In the data rows, the value 128 means zero.
Here are some points, one per row:
[32, 172, 114, 135, 131, 104, 168, 139, 125, 108, 100, 122, 98, 121, 170, 169, 130, 140, 134, 214, 141, 149, 120, 159, 166, 102, 101, 125, 95, 165, 134, 147]
[154, 149, 93, 144, 107, 136, 141, 90, 134, 98, 93, 154, 161, 131, 21, 113, 113, 125, 126, 161, 121, 104, 145, 126, 91, 114, 107, 101, 109, 149, 128, 90]
[147, 107, 180, 103, 136, 135, 139, 96, 100, 128, 108, 130, 141, 203, 122, 97, 107, 170, 172, 155, 130, 117, 117, 122, 124, 146, 159, 110, 81, 183, 93, 121]
[104, 157, 127, 108, 96, 192, 129, 174, 102, 72, 102, 111, 136, 112, 138, 185, 96, 155, 131, 92, 96, 149, 124, 114, 107, 91, 158, 77, 149, 148, 121, 127]
[77, 124, 114, 99, 89, 110, 96, 84, 137, 132, 167, 85, 109, 138, 112, 64, 103, 127, 120, 112, 132, 144, 79, 127, 111, 112, 131, 94, 132, 111, 166, 95]
[156, 149, 177, 71, 133, 98, 156, 130, 106, 134, 111, 98, 111, 154, 147, 88, 179, 179, 131, 101, 119, 98, 156, 138, 164, 157, 162, 103, 130, 115, 158, 106]
[152, 131, 97, 176, 70, 165, 183, 89, 148, 95, 120, 122, 125, 134, 147, 109, 98, 185, 145, 126, 85, 90, 157, 124, 92, 111, 123, 159, 138, 127, 124, 169]
[125, 85, 198, 137, 148, 127, 106, 97, 206, 140, 145, 98, 109, 15, 130, 102, 156, 141, 90, 93, 121, 164, 186, 111, 112, 69, 133, 128, 131, 145, 142, 121]
[113, 162, 83, 146, 139, 120, 116, 112, 128, 174, 106, 154, 125, 158, 118, 93, 143, 97, 114, 188, 152, 149, 147, 148, 92, 79, 119, 64, 88, 111, 172, 200]
[132, 109, 80, 149, 159, 128, 108, 150, 43, 158, 159, 115, 98, 147, 146, 112, 168, 144, 82, 135, 137, 139, 93, 84, 65, 174, 130, 196, 147, 129, 128, 142]
[154, 202, 168, 125, 128, 99, 65, 124, 171, 105, 127, 175, 110, 162, 137, 86, 108, 89, 180, 117, 119, 174, 96, 79, 116, 152, 149, 136, 159, 140, 173, 145]
[179, 114, 55, 132, 147, 124, 97, 114, 114, 119, 101, 154, 85, 155, 86, 95, 87, 139, 95, 113, 98, 115, 147, 181, 147, 102, 136, 136, 166, 94, 148, 147]
[114, 104, 129, 118, 91, 162, 100, 103, 128, 148, 60, 87, 93, 149, 127, 120, 161, 90, 155, 148, 142, 142, 62, 98, 142, 113, 78, 105, 153, 105, 156, 134]
[135, 144, 98, 106, 150, 78, 126, 163, 174, 108, 171, 93, 138, 160, 106, 183, 86, 121, 193, 90, 165, 135, 135, 135, 134, 96, 27, 149, 113, 130, 89, 123]
[128, 135, 102, 132, 115, 164, 155, 128, 145, 151, 109, 121, 156, 111, 129, 127, 185, 97, 117, 167, 30, 132, 122, 99, 105, 136, 117, 143, 97, 150, 104, 187]
[98, 83, 135, 141, 166, 151, 119, 112, 151, 128, 71, 166, 77, 120, 129, 146, 151, 175, 98, 128, 126, 152, 97, 117, 194, 119, 170, 136, 168, 124, 130, 172]
[114, 152, 199, 143, 135, 99, 162, 143, 107, 126, 116, 89, 71, 141, 153, 41, 157, 97, 87, 140, 114, 99, 79, 112, 110, 52, 116, 132, 115, 97, 135, 100]
[102, 148, 135, 135, 164, 160, 124, 97, 173, 70, 202, 192, 177, 154, 196, 80, 165, 195, 117, 146, 114, 124, 106, 141, 155, 168, 126, 132, 185, 129, 58, 127]
[117, 110, 125, 116, 105, 129, 112, 160, 94, 164, 114, 112, 57, 124, 117, 127, 135, 180, 164, 90, 128, 204, 192, 60, 155, 112, 128, 120, 85, 103, 153, 162]
[118, 106, 131, 140, 189, 124, 122, 123, 123, 137, 152, 102, 187, 160, 119, 152, 104, 125, 140, 129, 78, 171, 146, 116, 121, 132, 155, 144, 102, 75, 166, 117]
[140, 82, 108, 102, 151, 124, 153, 126, 153, 153, 147, 184, 125, 130, 117, 138, 139, 64, 199, 77, 91, 81, 95, 132, 104, 89, 167, 195, 64, 147, 71, 140]
[117, 173, 160, 144, 112, 167, 158, 131, 80, 174, 183, 160, 123, 77, 96, 124, 78, 109, 183, 116, 185, 97, 117, 145, 104, 129, 73, 150, 153, 182, 119, 126]
[140, 118, 90, 81, 119, 145, 208, 176, 202, 153, 156, 133, 127, 135, 105, 130, 133, 89, 106, 144, 149, 106, 93, 95, 154, 97, 142, 116, 196, 95, 96, 174]
[121, 89, 132, 107, 129, 68, 142, 87, 82, 174, 132, 208, 121, 100, 160, 140, 139, 145, 127, 115, 99, 124, 130, 70, 131, 162, 122, 113, 162, 105, 139, 96]
[178, 112, 132, 118, 156, 102, 113, 119, 101, 58, 95, 169, 131, 147, 176, 161, 132, 104, 180, 121, 123, 125, 104, 111, 125, 119, 78, 128, 99, 116, 92, 167]
[154, 104, 146, 122, 158, 154, 125, 216, 123, 169, 155, 182, 115, 111, 121, 116, 88, 149, 116, 163, 142, 130, 148, 106, 165, 140, 79, 140, 109, 104, 77, 109]
[174, 110, 138, 101, 85, 152, 86, 149, 132, 145, 118, 141, 153, 124, 137, 140, 136, 173, 158, 166, 137, 100, 108, 185, 127, 105, 99, 105, 131, 64, 44, 102]
[177, 111, 179, 144, 136, 112, 120, 119, 163, 116, 102, 104, 108, 114, 132, 124, 88, 67, 82, 164, 142, 128, 111, 107, 150, 200, 142, 100, 124, 95, 98, 150]
[106, 100, 118, 127, 117, 116, 130, 74, 106, 136, 121, 141, 117, 116, 81, 119, 123, 160, 173, 107, 120, 87, 131, 112, 171, 151, 144, 68, 102, 196, 109, 145]
[117, 71, 121, 151, 98, 111, 105, 206, 103, 80, 141, 103, 156, 109, 110, 56, 139, 135, 127, 132, 187, 171, 140, 169, 108, 116, 127, 129, 114, 159, 71, 152]
[109, 122, 115, 119, 149, 154, 75, 122, 133, 125, 139, 115, 105, 146, 170, 143, 81, 134, 128, 139, 25, 135, 137, 176, 178, 126, 147, 138, 184, 165, 85, 167]
[100, 189, 170, 93, 170, 126, 78, 146, 148, 148, 76, 128, 163, 159, 65, 119, 194, 109, 131, 107, 141, 65, 195, 105, 140, 169, 121, 121, 106, 140, 95, 140]
[113, 127, 130, 185, 150, 117, 142, 168, 32, 118, 109, 168, 150, 69, 112, 153, 151, 94, 146, 157, 145, 175, 71, 156, 150, 124, 195, 131, 137, 104, 129, 95]
[88, 154, 135, 158, 154, 57, 143, 134, 131, 27, 111, 117, 151, 116, 97, 148, 130, 147, 117, 129, 105, 93, 199, 139, 126, 111, 198, 146, 145, 80, 139, 151]
[145, 155, 134, 172, 159, 155, 152, 176, 146, 147, 153, 110, 213, 161, 121, 95, 178, 112, 190, 106, 87, 153, 147, 175, 138, 138, 105, 109, 150, 132, 179, 136]
[195, 182, 112, 110, 160, 102, 176, 139, 130, 164, 154, 157, 110, 116, 184, 164, 117, 119, 167, 168, 178, 158, 181, 76, 135, 95, 150, 113, 118, 107, 133, 117]
[101, 162, 121, 86, 112, 163, 81, 86, 62, 153, 97, 94, 161, 56, 120, 137, 118, 152, 125, 89, 175, 113, 137, 108, 72, 88, 162, 151, 170, 136, 142, 185]
[108, 199, 90, 138, 90, 131, 123, 70, 110, 88, 162, 112, 133, 146, 109, 91, 129, 111, 83, 102, 123, 159, 140, 70, 205, 118, 122, 125, 79, 163, 65, 70]
[168, 85, 155, 152, 71, 85, 94, 106, 138, 150, 139, 180, 181, 115, 167, 174, 140, 143, 120, 128, 94, 98, 130, 79, 141, 123, 98, 111, 154, 132, 114, 125]
[118, 51, 164, 95, 129, 145, 206, 103, 120, 123, 99, 121, 118, 152, 178, 109, 116, 57, 114, 128, 108, 148, 187, 120, 145, 184, 109, 123, 158, 108, 168, 187]
[147, 92, 121, 95, 139, 169, 169, 91, 166, 168, 79, 116, 133, 57, 111, 117, 108, 122, 131, 130, 137, 177, 124, 181, 83, 145, 151, 114, 75, 80, 155, 73]
[127, 129, 114, 146, 129, 152, 83, 100, 98, 221, 202, 144, 85, 117, 146, 145, 164, 68, 140, 88, 125, 105, 122, 200, 121, 134, 168, 98, 77, 131, 168, 121]
[181, 144, 127, 120, 154, 133, 118, 142, 94, 98, 94, 135, 61, 132, 106, 159, 139, 73, 128, 164, 107, 155, 121, 177, 161, 80, 97, 152, 187, 155, 173, 62]
[106, 114, 106, 139, 192, 119, 125, 110, 154, 154, 129, 134, 194, 133, 80, 150, 91, 134, 84, 183, 125, 127, 103, 113, 161, 155, 143, 137, 108, 65, 150, 136]
[114, 106, 144, 22, 62, 137, 117, 151, 142, 131, 144, 174, 176, 181, 106, 119, 144, 106, 85, 139, 119, 152, 145, 146, 112, 78, 149, 157, 146, 178, 211, 88]
[124, 143, 119, 162, 114, 73, 144, 176, 151, 161, 69, 129, 126, 188, 115, 194, 79, 125, 97, 122, 120, 166, 178, 142, 72, 140, 163, 122, 160, 137, 77, 117]
[164, 159, 138, 145, 146, 95, 112, 126, 124, 105, 126, 103, 93, 126, 120, 166, 112, 166, 119, 163, 166, 57, 95, 117, 148, 174, 149, 204, 97, 178, 196, 150]
[146, 88, 124, 113, 116, 109, 94, 164, 149, 107, 142, 73, 126, 152, 150, 123, 104, 165, 156, 142, 142, 61, 98, 130, 175, 90, 124, 86, 78, 142, 156, 107]
[95, 163, 154, 133, 96, 121, 104, 141, 134, 103, 170, 115, 136, 116, 83, 91, 101, 128, 126, 127, 128, 136, 95, 90, 120, 151, 107, 123, 110, 90, 106, 147]
[174, 101, 138, 170, 102, 170, 111, 209, 107, 98, 155, 138, 102, 144, 121, 131, 122, 120, 110, 96, 142, 102, 132, 99, 103, 136, 163, 142, 70, 115, 126, 143]
[84, 126, 162, 168, 110, 129, 148, 94, 79, 121, 174, 138, 122, 118, 134, 153, 134, 115, 107, 82, 176, 78, 177, 162, 152, 120, 81, 138, 159, 98, 152, 143]
[136, 131, 111, 89, 106, 75, 165, 133, 145, 132, 134, 145, 132, 68, 99, 107, 155, 157, 111, 148, 106, 144, 121, 198, 126, 198, 122, 165, 120, 119, 122, 149]
[98, 142, 76, 80, 156, 173, 118, 181, 131, 123, 106, 115, 104, 67, 154, 106, 131, 115, 150, 151, 104, 96, 144, 99, 63, 163, 94, 101, 159, 120, 168, 63]
[157, 139, 107, 183, 159, 171, 162, 103, 134, 87, 125, 71, 215, 125, 96, 146, 158, 154, 174, 161, 157, 121, 133, 103, 149, 99, 107, 163, 125, 136, 163, 125]
[134, 118, 197, 152, 81, 206, 150, 132, 154, 152, 155, 129, 74, 207, 91, 155, 134, 158, 122, 143, 138, 165, 117, 143, 91, 128, 133, 155, 108, 146, 101, 120]
[96, 147, 71, 157, 83, 161, 108, 116, 150, 107, 39, 132, 137, 129, 205, 119, 97, 120, 183, 128, 166, 79, 137, 128, 127, 144, 124, 196, 146, 82, 142, 97]
[165, 142, 107, 80, 171, 85, 145, 80, 102, 95, 183, 66, 156, 115, 165, 158, 103, 145, 132, 157, 97, 110, 151, 117, 78, 111, 150, 112, 141, 137, 61, 148]
[72, 119, 116, 147, 178, 135, 131, 148, 142, 147, 91, 159, 144, 139, 163, 107, 79, 134, 64, 69, 138, 100, 129, 160, 96, 92, 101, 135, 106, 216, 126, 91]
[154, 104, 127, 145, 135, 66, 145, 93, 145, 140, 79, 88, 129, 119, 150, 97, 157, 122, 133, 102, 184, 194, 85, 128, 116, 161, 135, 179, 130, 152, 145, 111]
[116, 128, 101, 154, 172, 93, 139, 105, 179, 97, 157, 122, 71, 129, 124, 179, 138, 161, 128, 91, 121, 106, 73, 130, 80, 120, 98, 49, 131, 142, 147, 139]
[90, 128, 163, 111, 72, 134, 100, 102, 123, 159, 201, 131, 127, 143, 129, 198, 134, 116, 119, 121, 133, 115, 144, 182, 115, 161, 78, 156, 125, 93, 132, 99]
[110, 100, 108, 133, 97, 115, 83, 147, 183, 127, 128, 87, 113, 78, 183, 109, 119, 84, 133, 164, 151, 134, 150, 121, 177, 170, 113, 117, 124, 166, 153, 85]
[165, 202, 99, 134, 122, 147, 156, 146, 94, 134, 108, 136, 181, 117, 175, 149, 102, 168, 29, 23, 116, 141, 84, 145, 181, 140, 118, 106, 109, 121, 153, 131]
[95, 95, 151, 171, 87, 103, 147, 148, 127, 174, 140, 78, 148, 157, 92, 125, 142, 108, 115, 111, 123, 131, 112, 119, 142, 125, 204, 89, 191, 125, 93, 59]
[152, 123, 147, 111, 141, 159, 112, 100, 110, 85, 166, 153, 110, 113, 109, 148, 198, 109, 83, 114, 194, 175, 139, 168, 103, 183, 142, 115, 141, 136, 101, 150]
Along one direction, these points spread out more than along any other. How far along it is each point below, from 0 to 99? The average is 50, and the first point in the table lies past the average. One standard deviation of the points above along it is 16.
[140, 118, 90, 81, 119, 145, 208, 176, 202, 153, 156, 133, 127, 135, 105, 130, 133, 89, 106, 144, 149, 106, 93, 95, 154, 97, 142, 116, 196, 95, 96, 174] >> 55
[117, 110, 125, 116, 105, 129, 112, 160, 94, 164, 114, 112, 57, 124, 117, 127, 135, 180, 164, 90, 128, 204, 192, 60, 155, 112, 128, 120, 85, 103, 153, 162] >> 32
[106, 100, 118, 127, 117, 116, 130, 74, 106, 136, 121, 141, 117, 116, 81, 119, 123, 160, 173, 107, 120, 87, 131, 112, 171, 151, 144, 68, 102, 196, 109, 145] >> 58
[114, 104, 129, 118, 91, 162, 100, 103, 128, 148, 60, 87, 93, 149, 127, 120, 161, 90, 155, 148, 142, 142, 62, 98, 142, 113, 78, 105, 153, 105, 156, 134] >> 24
[118, 51, 164, 95, 129, 145, 206, 103, 120, 123, 99, 121, 118, 152, 178, 109, 116, 57, 114, 128, 108, 148, 187, 120, 145, 184, 109, 123, 158, 108, 168, 187] >> 32
[114, 152, 199, 143, 135, 99, 162, 143, 107, 126, 116, 89, 71, 141, 153, 41, 157, 97, 87, 140, 114, 99, 79, 112, 110, 52, 116, 132, 115, 97, 135, 100] >> 28
[152, 131, 97, 176, 70, 165, 183, 89, 148, 95, 120, 122, 125, 134, 147, 109, 98, 185, 145, 126, 85, 90, 157, 124, 92, 111, 123, 159, 138, 127, 124, 169] >> 75
[195, 182, 112, 110, 160, 102, 176, 139, 130, 164, 154, 157, 110, 116, 184, 164, 117, 119, 167, 168, 178, 158, 181, 76, 135, 95, 150, 113, 118, 107, 133, 117] >> 55
[101, 162, 121, 86, 112, 163, 81, 86, 62, 153, 97, 94, 161, 56, 120, 137, 118, 152, 125, 89, 175, 113, 137, 108, 72, 88, 162, 151, 170, 136, 142, 185] >> 39
[117, 71, 121, 151, 98, 111, 105, 206, 103, 80, 141, 103, 156, 109, 110, 56, 139, 135, 127, 132, 187, 171, 140, 169, 108, 116, 127, 129, 114, 159, 71, 152] >> 51
[168, 85, 155, 152, 71, 85, 94, 106, 138, 150, 139, 180, 181, 115, 167, 174, 140, 143, 120, 128, 94, 98, 130, 79, 141, 123, 98, 111, 154, 132, 114, 125] >> 64
[104, 157, 127, 108, 96, 192, 129, 174, 102, 72, 102, 111, 136, 112, 138, 185, 96, 155, 131, 92, 96, 149, 124, 114, 107, 91, 158, 77, 149, 148, 121, 127] >> 60
[132, 109, 80, 149, 159, 128, 108, 150, 43, 158, 159, 115, 98, 147, 146, 112, 168, 144, 82, 135, 137, 139, 93, 84, 65, 174, 130, 196, 147, 129, 128, 142] >> 38
[108, 199, 90, 138, 90, 131, 123, 70, 110, 88, 162, 112, 133, 146, 109, 91, 129, 111, 83, 102, 123, 159, 140, 70, 205, 118, 122, 125, 79, 163, 65, 70] >> 63
[96, 147, 71, 157, 83, 161, 108, 116, 150, 107, 39, 132, 137, 129, 205, 119, 97, 120, 183, 128, 166, 79, 137, 128, 127, 144, 124, 196, 146, 82, 142, 97] >> 55
